Rotation paths and how fast each direction turns (degrees per step):
Each turn is a multiple of 5 degrees from 10 to 175, or 0.
Each row of a path follows its step; steps can be skipped.
Path 1:
step 0: [  5 -18 -16  -5  23 -17 -15  -2   9   3  11 -10   4 -10  -6   6  11 -16
 -11 -10  15  -3  -6   3  15   7  23  -5 -14   0  18  -4  -3   1   7  -6
   9   4]
step 1: [ -2  15  12  -6   2  -4  -1  -2   7  25  12  -1   0  -2  15 -17 -18   8
  20   3   8   4   3  -9  -9   9   7   5  15 -14   0  12   7  13 -16 -21
  -5 -11]
step 2: [ -4  14  -3  14 -26  -1  13  -6  -2  -2  -8   5   3   6  -4  -5  18 -23
   3   2 -20  -1   6  13 -22 -10  -2   4 -11   2 -16   2 -13   9 -10  16
  -9   4]
step 3: [  9 -17  -8  -6   2  -1   8  -4  -8 -24 -15  -4   3 -18  -4  -3  17   5
   3  13  17  -9   8 -17  14   1 -12 -11  -5  16  -9  -9   5 -17  14  -4
  -4 -14]
step 5: [ 10  -2  -7  -6  13  13 -12 -14  17  13  -6   2   6  11  -6  -2   4   9
   1 -14 -12 -10  -4  18 -14   9 -10  11  -7   8   7  30 -10  14  -8  -3
   9  11]
step 8: [ -2 -25 -14   2  13  -1   7 -12   5  18   1   5 -11 -14   2   8  14  11
 -16 -13   3   6   4 -22   6   7   4 -13   4   1   7   1   1  -1  -4  14
  13  26]
step 9: [ -8   7  17   6   9   9   8  -9   3  10 -14  -5  17  12 -10   4 -10   3
  16 -13  11  -6  -3   7   0  11  24  -2  14 -18  21  -6   1  11   1 -11
  -3 -17]
step 13: [ -1 -15  -2  -3   7  24  -5  -5  21   7  -4  13  -2 -17  -3 -17   3   0
 -14   0 -11  -6 -13  -3  -8   1  -4  23  13  -8   6  11  -3  22   1   3
 -17 -11]
Speeds:
[ 1 -1  5  1 -2 -1 -2  3  5  7  3  6 -1  5  4  1  3 -2  9  3  1 -1  2  2
  0  0  0  4 -7  1  4  2  1 -3  4 -2  1  0]
80
[ 1  8  0  5 -1 -1  1  0 -5  1  0 -1 -7 -2 -4  3  4  3  1  4  4  0  0  5
 -3 -4 -4  2 -4 -3 -7  1 -1  3 -2 -7 -1  0]
85
[-1  2  1  0  8  1 -3  6  2 -2 -2 -2  1  2  0 -1  0 -2  7  2 -6  1 -2 -2
 -5  1  7 -4  2 -3 -6  7 -3  2  2 -1 -1  2]
85
[ 1 -3  3  5 -1  2 -8 -3 -4 -4 -1  3 -6 -6  4 -3  0  5  5 -1 -2 -1  3 -6
  3  1  1 -4  0  0  3 -2 -3  3 -2 -5  2 -2]
140
[-1 -2  4  7 -8 -1  1 -2  0  3 -5  0  1  3 -8 -6  0  2 -1  2 -5 -3 -3  0
  0  3  3  4  3  3 -1  5  3  2  0  1  0 -5]
95
[  7  -4   1  -1   1  -4   4  -1  -6   3  -1   0   3  -1  -2   0  -3   4
   3   2   2  -5  -4  -1  -1  -5   2   1  -3   2   2   0 -10   3   0   5
  -2   5]
125
[ 2  3  3 -3 -2  2  6 -8  2  3  5  3 -2 -1  2  0 -1  2  1 -3 -6  1 -1  2
 -5  0  1 -6  1  4 -4  0 -1 -2  0  1 10  3]
115
Path 2:
step 1: [  5 -13 -11  10 -13  -3   0  10 -15  -6   6  -2   7  -7  15   3  -1  -5
  12   8 -26 -16   2   6  11   9 -14  -5   5   4   4   4   1   0   5   8
  11 -15]
step 2: [  9  -4  -3   4  -2   4   9  -9   7 -12 -14  -4  -7  19   6   5  13 -12
  12   0  -9  -7  10 -16  11   8  -1   5  -7  -4  22   8   0  -1 -10  18
  -1   1]
step 4: [ -2   9   6   6  -1  -3   7   3   2 -12  11  -8  -3  -4   7   8  -6  -8
  -3  -3  -3  -8  -3   3  18 -10  -9   8   6 -16  -8 -14  18  -8 -13   9
 -21  16]
step 5: [ -9  -6 -14  -4   6   7  14   3 -14  13  -4  -2  -6 -16   8  -6  -4  -3
 -11   7 -12   2 -12 -22  16  -2  -8  -5  -8   2  -7   0   7  11   4   9
  -9  14]
step 6: [ 12 -10   8   0  -1   6  -1  -1  11  -2  11   3   8 -19   9  10   2  15
   8  -2   2   0 -20 -12  22   7   5 -14 -12   0   6  -2   5  -6   2  18
   6  -1]
step 10: [ -5 -25   6 -15   4  17   3  -2   4  -5  -6 -15  -3   3  12  -7 -12   8
 -13  -3   8  12 -13 -11  -4   3  -7   2  16  -5   6  12   3  -5  10   1
  -6  -1]
step 11: [  4 -10  18 -11   4   1  12 -10   6   3   8  -8  13   1 -12  -6  13  13
   1   2   6  -6 -14   2  12  -9  19   3  15   0   8  -1   4   8   8 -14
   1  18]
step 13: [  7  -4  -8  -6  18 -11   2  -3  11 -12   1   2   1  -2   8 -13   1   2
  26  11 -17   0   6   1  10  13  -7  13   4  10   0   8  -7  -4  17 -10
  -2   5]
Speeds:
[-1 -5 -3  1 -4  5  2  4 -9  7  1 -3  0 -2  2  1  0 -1 -1  1 -2  6 -1  2
 -9  1 -3 -5  0 -1 -2  2  0 -6  2 -1  3  2]
160
[-2 -1  1 -5  2  0 -2  1  3  6 -3 -2  1  2  1 -5 -3  9  1 -2 -2  8 -1  0
  0 -1  5  3  1 -7 -1 -8  1  1  0  0  3 -5]
25
[-4  1  4  3 -3  4  2  4  1 -5 -6 -4 -2  3 -2 -3  3  1 -4 -6  3  0  1 -1
 -3 -1 -4  4  3 -6 -7  4 -4  1 -4  2 -4  2]
60
